Rows are one point carried round by a steady rotation, each followed by how many steps it has turned.
The counts run from 0 to 157.
[ -1  10  12   8   0   1  14   3   0  -7  11  20   2   6   7  -4  -8   0
  -3   5  -5  -3   1   7  -3   7  -7  10   1 -10  -2 -14  -2 -12  10  -8
   3   4  -2  -7 -11   0   0  13  -6   5  -9   0   7 -14  -4  -6  -6  -5
  -1   6   2] -> 89
[  4   1  16   1  -2  13   3   9  -2  -3  -1  14   4  -3   3  -8 -14   3
   6   2  10   1  -1  -6  -1  -1  -6   8   6 -18   8  -3  -6  -1  -1  -7
   1   7   5  -3  -4  11   7   4 -13 -14  -6   5  12 -10 -18  -6   6  -9
   9   4   0] -> 52
[ -3  -6   9   9   3  11  -7   2  -6   4   4  -2  -8  11   7  -2  -8   0
  16   4  -4  13   3   5  -1  -3  -5   4  -5  -7  -1  -1   5   0 -18  -3
   8   9   2  -8  -7   5  14   6 -11  -5  -3   8  11 -22  -5   1  -7  -8
  12   2   3] -> 81
[  0  -1   7   2 -12  -3   7  -7   7 -11   1  13  -3  -4  -2 -15   0   5
  -9   5   9   0  -5  10  -3  11  -8   7  16  -8  -9  -5 -13 -13   0   2
  -3  12  -2 -18  -1  -5  16   8  -2   6   3   2   4 -13  -6  -6   6  -2
   6   1   2] -> 11
[  4  -5   7   8   5  -6  12  -5  -7 -18   5  10 -18  -3  -4  -3   0   5
  -9   2   1   2  -1   9  -2  24  -4  -1  -1   4  -5  -8   3 -10   0  -3
  10  12  -1   7  -7  -3   5   3   0  15  -8   5   2 -14   4  -7 -10   0
  11   2   9] -> 150
[ -3 -14   8   4   5  -4   4  -7  -3  -6   1   3 -12   1   1 -10  -2   5
   1  -4  -7   6  -9   9  -3   4  -7   3  -3   5  -4  -4   3  -7  -8  16
   7   7  -4 -12  -7  -9   9   4   3  17   1   6  -7 -23  -6  -3  -4 -12
  11   4  14] -> 123
[  5  -2  15   3  -6  11  -4   1   7   3   1   2   2   5   6 -15 -10  -4
   8   1  -9   9   0   3   1 -17  -4  18   3 -11   2  -3   0  -2  -4   6
  -1   3   3  -5  -4   6   5  -1  -6  -9  -1   4  -2 -21  -9  -9   4 -14
   1  16  -2] -> 79
[ 10  -5  12  -8  13  10  -2  10   6  -7  -5   0  -9   0   2   2  -6   4
   7  -8  -2  10   4  12   3  -4  -5  -6  -4  -1  13  16   6  -6  -8   0
   6  15   6   8  -7   4   0   0  -1  -9  -9   2   3 -14 -10  -4 -12  -5
  14   7  13] -> 110
[ -6 -10  14   0   8   3  10  -1   1 -16   1   8  -7   0 -11   3 -10   2
   9  -3  -5  -1  -1   4   9   1  -8   4  -7 -12   2   9  -8 -10  10   7
   2   2   5  15  -8   0   6 -15  -1   2  -6   6   5  -8  -8   3   0 -12
  10  -1   4] -> 93
[ -1  -9   7  -2 -12   3  -2   5   5  -2   6   4  -8   3   1   8  -1   3
  -1   3  16   6   5  10  -7  13  -7  -1   1  -5  -1   2   2 -15 -12  -7
  13  22  -3 -10  -7   0  17   0  -6  -4  -9   3   4  -2 -10  -1  -6   3
   8  -9  12] -> 100
[  7 -14   8  -6  -1   3  14   9   2  -9  -1   3 -10   9   6  -7   7  11
  -5  -4   9   0  -3  -2   0   2  -5   5  -7  -4   9  -3   4  -9  -1   8
   6  16   0 -10 -10  11   7   0   4   2  -5  14   8  -6 -16   2   1  -3
  14  11   9] -> 35
[ -2  -7  14  -8 -12   1  14   7   1 -11  -7   5   1  -5  -3  -5  -6   6
  -4   2  11  -3  -5   8  -8   7 -10   2   6  -7  -1  -5 -12 -15   2   9
  -1  19   2   3  -5   4  19  -2   4   4  -6   5  -6   5 -14  -5   3   1
   4  -4   4] -> 9
[  6  -4  19  -5  -4  10  -4   0  -1  -5   2   4   4   0   6 -15  -8   0
  -4  -6  -4   9  -1   9   6 -21  -4  15  14  -7   3  -4  -4 -10  -4  13
   1   8   2  -1  -2   6   0   2  -4  -6   2   6  -2 -16  -7 -10   0 -13
   3  11   1] -> 78
[  6  -5   8  -8   7  11  -1   4   9 -11  -1  -4 -12  -6  -1 -11   0   4
   5 -14   6   5   0  12  16 -10  -6  -1  -2  -4   4   5  -2   1 -10   2
   0  18   5   7  -4   0   5   1   7  -1  -4   8   4 -19  -4  -3  -7  -6
  18   3   3] -> 17
[  2  -8  11  -8 -13  15   3   5   6  -6   6  -1  -2  -1   0   5   1   6
  -3   6  14   3   5  15   0   5  -9  -1   5 -10  -2   3  -8 -18  -7  -2
   3  21  -1   4  -5   7  15  -7  -5  -2 -10   3   0   3  -8  -6  -7   4
   5 -15   7] -> 101
[  6   3  10   0   4  -9  11   9 -10 -12  -3  11   0   3  -4  -1  -8  17
  -4  -4   4  -1  -2  16  -7   3  -2  -4   7   6   2  -2  -4  -3  -6  12
   4  16  13  -8  -4   0   6  15  -5  -3   1   3   0 -12 -10  -7  -9   3
   2   5   6] -> 86
[  9  -5  11  -4  -7   0  14   4   4  -6  -4  -6 -11  13   2  -6   3   7
  -8   5   6   2  -2   5   1  -2  -3   3   0  -7   1  -1   3  -9   3  12
   1  14   4 -11 -10   2  13   0   2   4  -4  17   0 -10 -15   3  -2  -8
  16   9  10] -> 36
[ -1  -4   7  -3  -4   4  15 -12   6 -10  -7   1 -15   4   3  -6  -7   3
   9   5 -11   9   3   9  -6  -1  -3   8   7 -10  -3   2  -7 -13   6   5
   2   3  -2  11 -10   0   6 -10 -10  13 -18  12   8  -1  -4   6  -6  -7
  12   0   6] -> 65
[ 10   8   6   6  -8   9   5   7   4  -5   0  19   0   3  -1   8  -9   5
   5   5   5   8  12  13  -9  -1  -4   6   6  -8   7  12   1 -15  -3  -7
   4  10  11  -2  -6  11   3  -4 -14 -12  -7  -5  11  -6  -9  -5  -5   2
  -3   8   7] -> 24
[ -2 -13   8   4   7   3  18  -3  -5 -10  -1   6 -13  -5  -1 -10   2   9
  -2  -5  -8   3  -9   5   0   3 -10   7 -12   4  -4  -5   1  -9  -2  13
  -1   6   1  -9  -6   3   8   2   7  13   6   8   1 -24  -2  -4   3 -10
   9   5   7] -> 122
[  1  -1   3  -1  -2   0  11 -10   8 -14  -9  11 -14  -5  -2  -4  -5   9
  14  -1 -10   6   4  11   1   4   0   9   4  -4  -3  12 -11 -12   0   5
  -3   6   3   6  -2   3   6  -8 -14   9  -7   9  15  -6  -5   4   5  -2
  14  -4   9] -> 66
[  8  -6   7  11  -2   3  -1  -5  -4  -7 -14   7 -11   9  -1  -4  -6   5
  10   2  12  11  -4   5  -1   3 -10   4  15  -8   1   4  -7  -9  -8   5
  -3   0  -1 -15  -5   1   9   4 -14  10  -1   4   8 -14  -4  -5  -9 -16
   8   7  15] -> 141
[  8  -2  14   4   0  -9  -5   2  -4  -4  -9   8 -12   2   5 -13 -12  -8
   4   2   4  10   6  11  -9   4   3   4  12   2   9  -2   6  -8 -20  -6
  12  15  -4  -4   2  -4   2   9  -8   1  -8   0  -1 -12  -5  -5  -3  -3
   1   2  13] -> 21
[  3  -4   8 -10  -9   3   1   8  17  -7   4   6  -5  10   1  -1   0   7
  -4  -8   5   0  10   8   5  -5   2   4   5  -6   5   6  -3 -11  -4   5
   3  19   4 -11  -7   3  13   0  -2  -8  -9  14   9  -2 -20   3  -2   2
  15   3   7] -> 128
[ -5  -3  17  -3  -1   3  -8  -2  -8  -2  -2   6   3   3   2   1 -14   2
  10   9  -4  10  -6   8  -7   1  -1   6  21  -5   1   8 -10  -8   1   9
   7   9   4   7  -8   4   7   1 -25  -2  -6   1   4  -8 -10   0  -2 -11
   7  -4   6] -> 143
[ -2   2   6 -11  -9   7   9   3   0  -4   3   3  -8   6   9 -11  -6  -4
   5  -6   1   7   2   4   2 -12  -3  12  -3 -17   0  -6  -1 -13  -2   4
  10  10  -3  -4  -4   6  12   0   5   0 -11  10   8  -8 -10  12   1  -8
  10   2  10] -> 156
[ 12  10  12   4  -6 -11  14   5 -16  -5 -12   5 -12  10   2 -13  -9   2
  -2   6  10   8  -5   9  -6   0  -1   9  18  -4   2  -9  -1  -9  -2   4
   4  10   2  -8  -2   0   1   7 -12  -2  -9   4  -3 -18  -4  -3  -1  -7
   4   4  10] -> 114
[ -1   4  10   0   3   4  13   3  -8  -5   8   1  -6  -1   0  -2  -9   2
  -7   9  -3   3  -8   6  -2  12 -12  -5 -14  -3  -3  -2   6   1   3   0
   2  15  15   1 -12   5  18   7   4  -3  -8   1  -7 -24  -2  -3 -10  -4
  10   4   4] -> 148
[ 11   5  13   1 -10   1   3   7   8   0  -4  10  -1   0   6   5 -10   2
   4   8   3  15  11  14 -12  -2  -4   5  11  -6   9   7   1 -17  -4  -5
   3  13   5   2  -7   3  -2   3 -21 -10 -12  -7   5  -5  -5  -3  -7   3
   2   8  12] -> 23
[ -8   4  16  -8  -2   6   9  13   3  -5   0  11   1 -14   7 -18 -12  -5
  -7   2  -5   0   0   9  -8   4  -5   4  -9  -5   1  -6  -3  -5  -2  -7
   5  16   0  -1  -1  -1  14   3   6  -8  -9  -3   1 -12 -14   3  12   2
   5  -6   4] -> 70
[  3  -5   9  -3  -1   3   2  -1  12 -19  11  29  -4   1  -1  -3 -12   3
  -2 -10 -10   3   7   6  -2  -5   2  13   1 -11   5   5  -5 -12   1  11
  14   5   5  -6  -4   3   8 -10   5   2  -6   5   7  -8  -9   2   4  -1
  -5   9  13] -> 154
[ -1  -6  18  -7  -8  -9   5  -2   8   7  -3   4  -7  -4   7 -15  -8  -7
   3   5  -6  10   0   5 -11   5 -12   5  -1  -9   5   0   2  -5  -2  11
   2  17  -3  -4  -7  -4  15   4  -2  -1  -1  -1 -10 -13  -6   4  12  -9
   4   6  12] -> 97
[  6   8   3   6  -6  11   8  11  -4 -16   3  19  -2   2  -5   9  -8  14
   5  -2  11   1   5  12  -5  -4  -4   2  -1  -9   2   5  -4 -11  -6  -7
   3   7  10  -8  -4  12   6  -2 -10 -12  -1   5  19 -12 -11  -3  -6   0
   1   1   6] -> 25
[  4  -2   2   4  -5   5  10  -3  -2 -11  15  19  -7   6   5   0  -4   3
  -1  -8   1  11   4   3  -3   6  -5   9  -6 -14   1  -5   5  -6  -3   5
  17   3   4 -12 -11   7  11   5   7   8  -2   7   5 -12  -6  -1  -7  -5
  -2  15  12] -> 62
[  1  -8  13  12   8  -3   1  -2 -11 -13   4  10 -10  -2  -9   1  -9   8
   2   5  -2   2  -4   9  -4  19  -4  -6   3   7  -5   3  -2  -2  -3  -2
   5  14   6   9  -4   0   7  -3 -16   0  -1  -2  -1 -21   3 -11  -5  -2
   4  -6  -1] -> 57
[ -3   1   6  -7  -3   7   4   1   2 -15  12  17  -5   6   4  -6  -7  -2
   1 -13   1   5   3   3  -1  -8   3  16  -2 -13   3  -3  -1 -11  -3   8
  17   9   0  -9  -4   8   8  -2   5   0  -7  10  12  -9 -10   9   2  -7
   1   4  11] -> 155
[ 10  12  14   1 -11 -10  12   1  -5   0  -4   7   0   9   6  -5  -6   1
  -3  14   1  13  -2  16 -12  -2  -3  10  18  -1   1  -1   0 -13   3   3
   1   8   3  -7  -6  -6   5   6 -17  -6  -9  -3  -4 -14  -1  -2  -3 -13
   5   5   8] -> 115
[  8  -4  12  -7   8   8   1   2   4 -11  -9  -8 -12 -12  -4 -14  -9   4
   5  -6  -4   8  -1   8   6 -13  -3   2  -1  -8   7   8  -2  -1  -6  10
  -2  14   8   5  -1   0  10   1  11   0  -6   2  -6 -19  -5  -6  -8  -6
  15   8   7] -> 18
[  5 -12  13   5   0  12  -7   2   0 -19  -1  13  -7   1  -7  -6  -5   5
  -6  -6   8  -3   0  11  12  -5   2   7  14   0  -2   0 -11 -20  -8   6
   6   8  -2  -2   2   1  -1  -6  -3   2  -1   2   3 -12  -6 -16  -2  -5
   0  -1   3] -> 76
[  4  -7  12  -2 -12  16   8   1   8 -16   1   1  -3  -7  -4   1   1  10
  -3   6  10   3   5  16   2   1  -8   7   7  -7  -3   3 -13 -17  -2  -1
  -3  15   6   3  -4   9  17  -7   0   0  -4   6   3   6  -7 -15  -6   4
   4  -8   1] -> 102
[  1   3  10  -3  -1   4   3   1  -3  -7   9  22   0   1   3  -3  -7  15
   8  -1   1   7  -3   1  -4   3   1   6   4  -1   1   5  -6   4   3  -3
   1  18   5   2  -6  14   6   3 -22 -13  -2   3  13 -17 -10  -7  10   0
   9  -3  -3] -> 145
